0: c(51, 48, 38, 47, 36, 44, 42, 45, 43, 44, 44, 45, 45, 56)
1: c(69, 38, 88, 94, 69, 49, 50, 60, 48, 75, 60, 41, 57, 67)
2: c(45, 45, 80, 71, 76, 43, 41, 42, 45, 66, 47, 49, 42, 42)
3: c(41, 43, 40, 46, 37, 47, 41, 43, 81, 39, 60, 50, 41, 38)
4: c(38, 60, 41, 35, 38, 44, 64, 45, 48, 42, 47, 44, 43, 44)
5: c(67, 48, 83, 88, 66, 43, 42, 45, 56, 60, 62, 41, 41, 57)
6: c(41, 43, 33, 44, 35, 42, 46, 49, 55, 44, 44, 42, 41, 39)
7: c(42, 46, 48, 44, 42, 58, 43, 45, 45, 41, 44, 40, 53, 39)
8: c(36, 42, 43, 31, 44, 71, 46, 39, 50, 40, 45, 42, 45, 39)
9: c(41, 63, 46, 33, 43, 45, 56, 39, 53, 44, 46, 42, 43, 45)
10: c(39, 44, 42, 33, 46, 44, 42, 44, 55, 31, 47, 34, 66, 43)
11: c(58, 43, 67, 67, 78, 47, 44, 54, 51, 54, 45, 51, 44, 46)
12: c(34, 43, 61, 49, 44, 53, 48, 50, 54, 40, 99, 43, 52, 40)
13: c(42, 78, 38, 47, 37, 46, 84, 39, 34, 42, 46, 44, 38, 42)
14: c(84, 47, 40, 66, 49, 47, 45, 44, 40, 82, 46, 50, 81, 65)
15: c(44, 49, 41, 37, 71, 64, 39, 75, 51, 40, 44, 88, 40, 44)
16: c(39, 38, 82, 58, 47, 40, 42, 40, 52, 51, 86, 36, 44, 50)
17: c(46, 46, 36, 49, 34, 62, 48, 57, 41, 43, 48, 79, 41, 34)
18: c(85, 43, 45, 52, 44, 47, 42, 45, 47, 71, 46, 41, 79, 84)
19: c(50, 38, 42, 35, 43, 42, 42, 42, 49, 36, 43, 36, 41, 69)
20: c(38, 44, 34, 49, 67, 47, 46, 45, 41, 40, 45, 77, 45, 37)
21: c(38, 46, 48, 43, 39, 55, 45, 59, 49, 43, 51, 45, 47, 44)
22: c(54, 68, 37, 54, 60, 69, 43, 48, 43, 66, 43, 79, 38, 52)
23: c(38, 41, 48, 33, 45, 68, 42, 72, 57, 37, 45, 84, 39, 41)
24: c(38, 44, 42, 46, 43, 44, 42, 46, 80, 42, 48, 47, 45, 35)
25: c(41, 42, 47, 38, 43, 66, 38, 52, 56, 42, 46, 72, 36, 44)
26: c(77, 39, 42, 42, 45, 53, 44, 44, 48, 73, 51, 39, 94, 66)
27: c(37, 43, 42, 33, 43, 47, 91, 46, 55, 36, 47, 43, 39, 37)
28: c(73, 50, 65, 87, 76, 45, 40, 67, 41, 73, 51, 70, 45, 54)
29: c(42, 69, 36, 52, 37, 49, 67, 45, 43, 42, 47, 49, 43, 45)
30: c(39, 65, 40, 37, 42, 55, 90, 43, 45, 38, 55, 43, 52, 40)
31: c(42, 43, 39, 45, 43, 53, 69, 45, 46, 41, 47, 44, 51, 43)
32: c(57, 41, 87, 93, 65, 44, 42, 45, 45, 73, 62, 47, 38, 54)
33: c(76, 40, 37, 47, 38, 45, 41, 41, 42, 69, 47, 46, 69, 66)
34: c(40, 77, 40, 47, 40, 40, 85, 46, 43, 41, 46, 51, 41, 33)
35: c(72, 43, 84, 81, 86, 56, 45, 68, 44, 75, 52, 55, 60, 71)
36: c(47, 49, 50, 43, 75, 48, 53, 95, 49, 45, 49, 72, 60, 46)
37: c(72, 41, 81, 87, 68, 61, 50, 54, 53, 78, 46, 40, 52, 83)
38: c(41, 45, 39, 38, 41, 55, 52, 46, 50, 43, 45, 41, 50, 64)
39: c(41, 40, 42, 33, 42, 60, 41, 56, 50, 39, 46, 74, 43, 39)
40: c(40, 41, 37, 54, 48, 41, 40, 46, 42, 40, 44, 59, 40, 36)
41: c(48, 71, 43, 37, 43, 43, 79, 43, 45, 39, 47, 39, 40, 36)
42: c(60, 38, 45, 30, 47, 41, 39, 45, 47, 49, 51, 39, 43, 73)
43: c(36, 45, 54, 43, 45, 46, 38, 46, 65, 39, 95, 39, 43, 41)
44: c(94, 41, 75, 79, 62, 52, 46, 44, 45, 79, 50, 42, 87, 76)
45: c(38, 47, 48, 37, 39, 43, 48, 65, 49, 38, 47, 42, 42, 55)
46: c(41, 45, 45, 49, 44, 99, 47, 51, 42, 40, 52, 69, 55, 42)
47: c(43, 60, 37, 52, 68, 61, 50, 53, 39, 45, 46, 87, 45, 31)
48: c(35, 68, 46, 36, 45, 46, 61, 40, 49, 39, 49, 39, 43, 42)

c(39, 38, 43, 36, 36, 39, 39, 39, 54, 38, 44, 35, 42, 44) 6 10 19 0 7
c(43, 50, 48, 33, 64, 64, 42, 74, 43, 34, 51, 86, 42, 38) 15 23 39 47 25
c(45, 40, 63, 66, 59, 48, 39, 68, 56, 42, 48, 36, 42, 64) 11 45 21 0 19
c(39, 46, 70, 73, 65, 44, 44, 69, 52, 42, 47, 51, 43, 43) 11 2 21 40 5
c(53, 42, 34, 49, 38, 39, 43, 46, 38, 38, 46, 47, 41, 61) 0 19 38 6 42
c(42, 41, 42, 39, 44, 53, 52, 39, 48, 45, 48, 43, 56, 70) 38 19 0 42 31
c(72, 42, 37, 46, 40, 44, 41, 37, 37, 62, 49, 44, 67, 70) 33 18 26 14 42
c(45, 44, 55, 72, 76, 47, 44, 89, 39, 49, 45, 81, 42, 44) 36 15 28 11 47
c(38, 66, 45, 38, 47, 56, 85, 45, 42, 43, 49, 43, 52, 40) 30 41 34 13 4
c(58, 75, 47, 54, 72, 58, 44, 59, 43, 62, 47, 88, 47, 55) 22 47 15 20 28
c(39, 50, 37, 46, 34, 40, 43, 71, 33, 44, 42, 50, 39, 53) 45 0 21 6 40
c(41, 91, 36, 53, 42, 55, 42, 44, 44, 38, 46, 73, 46, 39) 29 47 22 17 48
c(36, 55, 44, 32, 39, 66, 52, 40, 52, 42, 42, 41, 38, 41) 8 9 7 4 48
c(40, 45, 44, 35, 47, 48, 43, 64, 47, 36, 44, 38, 38, 54) 45 21 38 19 0
c(42, 72, 44, 36, 55, 75, 51, 49, 49, 44, 48, 70, 53, 40) 47 22 25 46 39
c(82, 43, 60, 80, 47, 45, 44, 48, 36, 75, 48, 48, 77, 46) 14 44 33 18 26
c(56, 48, 86, 68, 82, 43, 41, 71, 50, 55, 44, 52, 44, 55) 11 2 35 28 5
c(40, 41, 46, 35, 42, 42, 81, 44, 51, 39, 50, 34, 42, 37) 27 31 4 41 30
c(34, 69, 45, 44, 45, 52, 84, 42, 47, 41, 50, 39, 56, 42) 30 41 34 48 13
c(45, 39, 45, 35, 48, 47, 44, 41, 50, 35, 45, 43, 43, 66) 19 38 42 0 45
c(38, 41, 45, 34, 44, 37, 93, 43, 51, 38, 48, 40, 41, 39) 27 30 31 41 4
c(59, 42, 68, 69, 79, 42, 42, 60, 47, 53, 44, 49, 39, 49) 11 2 28 5 32
c(52, 64, 43, 41, 69, 73, 45, 47, 44, 62, 54, 70, 50, 58) 22 47 25 15 20
c(87, 49, 65, 90, 59, 40, 43, 48, 45, 75, 43, 50, 72, 73) 44 14 37 1 35
c(37, 43, 45, 32, 41, 42, 91, 42, 48, 43, 45, 37, 40, 37) 27 30 31 41 4
c(42, 73, 50, 35, 65, 76, 40, 44, 49, 52, 43, 73, 39, 53) 22 25 47 15 39
c(40, 40, 43, 39, 45, 47, 90, 42, 55, 37, 45, 37, 45, 46) 27 31 30 4 41
c(47, 46, 38, 37, 46, 50, 53, 53, 43, 46, 56, 46, 53, 67) 38 0 42 45 19
c(42, 43, 44, 40, 45, 99, 48, 43, 45, 49, 55, 65, 52, 44) 46 8 25 39 17
c(38, 49, 37, 35, 67, 71, 42, 71, 54, 36, 44, 84, 42, 41) 15 23 39 47 25
c(69, 42, 80, 88, 70, 44, 42, 48, 52, 60, 58, 36, 36, 61) 5 32 1 11 37
c(56, 47, 43, 48, 39, 44, 61, 50, 42, 46, 42, 50, 46, 56) 0 31 38 4 29
c(55, 40, 37, 51, 32, 46, 43, 49, 38, 41, 47, 46, 36, 61) 0 19 38 6 45
c(57, 46, 86, 91, 72, 43, 48, 42, 47, 78, 52, 48, 39, 50) 32 5 2 1 11
c(67, 43, 81, 72, 89, 52, 51, 61, 45, 83, 52, 63, 70, 71) 35 1 37 28 44
c(75, 45, 78, 79, 67, 42, 43, 38, 52, 63, 64, 33, 46, 53) 5 32 1 11 2
c(48, 42, 44, 36, 47, 40, 42, 44, 49, 34, 51, 40, 38, 62) 19 42 0 38 45
c(50, 45, 42, 43, 38, 46, 42, 51, 38, 44, 45, 45, 38, 62) 0 19 38 45 42
c(42, 51, 39, 54, 38, 36, 40, 64, 40, 35, 48, 65, 37, 40) 40 17 21 6 45
c(33, 48, 41, 52, 64, 51, 41, 90, 40, 40, 44, 89, 40, 39) 15 36 23 47 20
c(43, 44, 61, 82, 52, 43, 42, 69, 43, 41, 43, 49, 43, 60) 11 21 45 40 0
